Each row is where one point has got to under a steady rotation. How many steps took it there?
The counts run from 0 to 660.
[101 114 118  58 117 160 101 126 150 130 113 116 169 134  93 139  83 137
 137 133 128  85 141 109 117 131 121 158 184 127 170  95 137 102 108 106
 157 110 103] | 284
[121 144 100  68  88 181 121 101 163 164 122 104 185 148  92 134 110 149
 108 113 118 142 115 101 122 133 117 144 168 132 166 103 143  90 111 117
 148 129 105] | 193
[110 126 110  95 142  99 152 134  84 113  59 102 163  87 154 108 109 145
 135 122 163 152 153 119 112 117 133 181 159 114 157 111 105 111 117 141
 125 119 100] | 321
[102 123 122  70 120 133 133 142 124  92  98 116 175 138 133 145  81 137
 155 123 169 112 135 112 133 111 140 165 189 122 162 106 114 115 104 159
 159  93  99] | 392
[ 97  87 125 101 143 130 104 160 136 136  84 117 124 104  90 139  78 116
 146 146 144 111 159 114 120 102 101 166 182 135 172 108 124  89 130 121
 134  90 106] | 40
[129 121  69 133  98 168 151  93 165 144 101 109 157 143  71 125 122 135
  96 101 126 157 117  82 137 106  90 140 162 129 154 104 142  91 121 128
 123 132  97] | 15
[101 139 147  40 104 115 124 166 120 121 104 100 174 106 153 124  92 131
 138 118 143 163 140 118 120 142 143 164 158 137 158 122 123 108 113 118
 171  96 128] | 477
[107  82 116 174 152 131 138 150 142 115  62 145 117  79  80 115  97 119
 123 109 153 156 122  73 140  97 105 149 111 132 149 131 126 119 124 154
 158 102 122] | 134
[131 151  92  69  97 150 146  94 129 161  97  83 177 119 116 106 133 159
  97 115 114 157 132 108 110 141 119 154 162 136 151 104 134  87 116 115
 122 145  90] | 614
[119 117 113 141 119 154 128 128 135 140  68 121 125  91  88  82 135 131
  90  92 117 185  94  68 142 147 100 139 101 156 142 120 149 108 117 136
 158 141 112] | 627
[118 106 113 133 141 153 102 138 126 120  77 123 134 119 104 137  76 129
 159 129 162 121 128  96 154  93 125 167 172 138 163  99 104  99 117 170
 145  98  81] | 218
[129  87 120 121 141 153  87 138 121 140  76 118 128  85 100 111 104 130
 145 138 101 110 121  94 144 132 116 163 170 163 131  83 125  91 111 129
 127 112  54] | 532
[111 129 113 133 122 148 122 123 129  93  70 140 152 134 111  92 113 125
 105  73 151 185  88  66 151 135 105 145 110 144 148 118 140 129 117 158
 182 133 123] | 205
[127 101 124 165 139 165 114 138 140 133  76 136 129  91  89 129  98 133
 142 108 147 158 102  74 164 100 128 144 123 149 152 120 114 107 115 177
 160 100  95] | 221
[133 101 120 109  94 145 210 135 173 123 131 128 181  90  97 132 126 155
 116 117 110 147 114  84 131 118 132 119 152 136 117 121 137 118  86 150
 139  93  78] | 170
[119 154 113 100  91 151 142 118 133 137  77  98 162 128 118  95 126 140
  89  85 144 210  97  88 126 138 111 140 120 136 158 132 135 113 126 145
 163 136 130] | 208
[ 89 143 135  51 100 113 116 154 132 129 108 112 174 116 138 122  94 118
 120 105 141 174 138 105 117 145 128 155 133 126 174 131 139 110 119  93
 180 105 154] | 475
[ 94 147 107  90 116 137 150 114 138 121  84 121 166 134 105 100 115 140
  85  85 154 171 113  85 106 138 108 146 109 118 175 133 144 129 118 134
 173 137 156] | 296
[121  88 102 129 146 157  99 121 126 107  77 134 134 122  95 118 103 129
 145 118 128  96 122  82 151 116 103 165 170 138 142  81 125 106 110 142
 136 119  65] | 621
[107 121 143  91 132 108 124 154 111  93  94 129 185  75 169 118 101 136
 159 106 137 144 129  96 146 148 168 168 117 127 129 116 117 127  92 127
 175 100 102] | 585
[131 135 121 105 125 121 153 130  97 106  75 107 181  90 162 116 112 150
 144 114 149 161 123 103 138 120 156 167 153 129 136 109 102 117  98 175
 142 110  68] | 411
[ 85 150 134  36 114 119 144 138 118 131  92  98 187 117 135 115 100 151
 113 116 153 144 146 124  90 137 127 159 146 120 179 123 130 118 115 123
 162 121 136] | 388
[111 112 134  62 113 124 137 168 122 135  96  91 131  97 113 115  97 127
 118 148 135 142 156 125 107 127 100 164 201 152 151 106 130  93 119 131
 117  94  90] | 548
[110  81 112 107 147 124 111 142 134 140  79 124 124  85  89 116  98 124
 138 145 104  87 156 102 120 128  99 171 167 137 149  89 134  92 112  93
 123 108  79] | 443
[109  81 147 104 141 124 118 172 131 104  89 148 136  67 114  97 110 121
 138 127  93 122 119  83 146 159 122 157 130 159 112 103 144 118  98 114
 152 102  86] | 358
[125  90 107 117 117  91 209 151 137  75 103 136 162  88 132 118 123 129
 121 114 132 151 141  92 131 118 116 150 162 126 113 114 129 126  89 135
 124  95  85] | 255
[118 121 125  97  88 133 170 151 151  88 115 134 175 117 126  99 130 128
 101  83 117 184  94  75 147 151 114 134 129 146 116 120 150 136  95 138
 170 112  97] | 275
[119  84 153 101 118 155 116 177 153 115 113 137 132 101  92 133  84 125
 152 133 125 119 115  90 154 122 118 141 168 164 135 106 137 115 105 155
 159  76  81] | 464
[101 109 137  80 149 167  93 128 118 141  77 119 144 104  93 109  94 153
 141 130 118  76 121 100 120 140 122 165 153 149 159  89 133 112 105 144
 156 126  87] | 198
[113 113 123 162 137 152 135 130 142 161  64 125 129  72  87 109 112 143
 110 103 137 180 107  74 130 115 122 141  83 137 161 142 131 107 127 153
 162 121 129] | 224
[ 93  98 127 116 159 150 108 128 119  92  56 147 132 110 102  98  95 134
 136 106 139  92 109  73 139 137 111 163 127 143 153  97 132 137 109 154
 176 128  93] | 201
